In the rows, 100 means zero.
The same turns and mirrors carry the whole set onto itself, and each row onto the other rows of its family. Which rows share a family with each named row? Give them in list order.
These 18 rows form 3 families of 6 rows each.
j159: 129, 104, 94, 97, 123, 106, 117, 116, 124, 83, 115, 96, 80, 87, 75, 100, 133, 110, 72, 96, 104, 110, 109, 119, 70, 112
j433: 140, 109, 102, 84, 92, 75, 110, 108, 119, 94, 116, 90, 100, 106, 85, 113, 147, 106, 76, 99, 103, 101, 119, 112, 91, 105
j332: 121, 100, 74, 74, 92, 84, 109, 100, 116, 94, 133, 104, 100, 77, 88, 124, 133, 96, 85, 86, 84, 116, 111, 116, 78, 116
j420: 107, 97, 90, 106, 136, 102, 137, 95, 98, 88, 114, 99, 95, 98, 95, 129, 124, 99, 85, 89, 95, 107, 107, 116, 56, 124
j833: 115, 106, 115, 107, 104, 71, 123, 89, 98, 95, 96, 90, 93, 125, 88, 126, 152, 104, 81, 100, 92, 105, 110, 109, 80, 105
j539: 94, 96, 90, 105, 101, 85, 119, 80, 92, 91, 107, 109, 91, 96, 86, 138, 138, 98, 93, 92, 75, 124, 108, 115, 70, 126
j853: 95, 100, 100, 108, 101, 82, 114, 87, 100, 90, 99, 101, 73, 102, 74, 123, 148, 101, 84, 96, 75, 125, 99, 114, 72, 110
j336: 108, 105, 97, 94, 96, 80, 106, 100, 115, 92, 108, 95, 69, 95, 69, 108, 150, 101, 76, 94, 79, 121, 97, 114, 76, 98
j318: 121, 105, 84, 77, 92, 81, 104, 106, 123, 94, 125, 97, 82, 83, 75, 109, 142, 98, 76, 90, 83, 117, 103, 115, 79, 101
j204: 141, 103, 94, 80, 95, 75, 116, 99, 116, 94, 120, 101, 115, 100, 97, 124, 140, 109, 83, 97, 101, 104, 128, 114, 89, 117
j50: 131, 100, 85, 87, 128, 102, 124, 110, 125, 86, 124, 104, 94, 81, 90, 108, 126, 111, 77, 91, 101, 110, 115, 120, 65, 117
j424: 107, 95, 77, 87, 97, 86, 117, 86, 100, 93, 124, 111, 104, 84, 93, 139, 130, 96, 93, 87, 80, 120, 114, 116, 73, 128
j948: 115, 100, 107, 103, 107, 71, 129, 81, 96, 96, 101, 101, 107, 120, 100, 136, 145, 107, 89, 97, 90, 108, 120, 111, 78, 117
j477: 128, 110, 112, 97, 96, 72, 114, 103, 110, 94, 104, 85, 89, 119, 80, 114, 153, 104, 74, 101, 98, 102, 111, 110, 87, 100
j137: 105, 102, 99, 116, 131, 105, 131, 101, 97, 84, 105, 91, 81, 104, 81, 121, 131, 98, 79, 94, 98, 107, 100, 115, 60, 120
j847: 120, 96, 83, 91, 135, 101, 134, 100, 112, 89, 123, 105, 101, 87, 100, 122, 122, 106, 83, 88, 97, 109, 114, 119, 59, 122
j620: 128, 99, 97, 90, 103, 73, 125, 86, 105, 96, 113, 106, 118, 107, 105, 136, 138, 110, 90, 96, 94, 107, 129, 113, 82, 122
j280: 115, 105, 101, 112, 124, 107, 120, 112, 109, 82, 106, 90, 73, 99, 71, 107, 135, 103, 73, 98, 102, 108, 102, 117, 67, 114

Same family as j948: j433, j833, j204, j477, j620
Same family as j159: j420, j50, j137, j847, j280
Same family as j539: j332, j853, j336, j318, j424

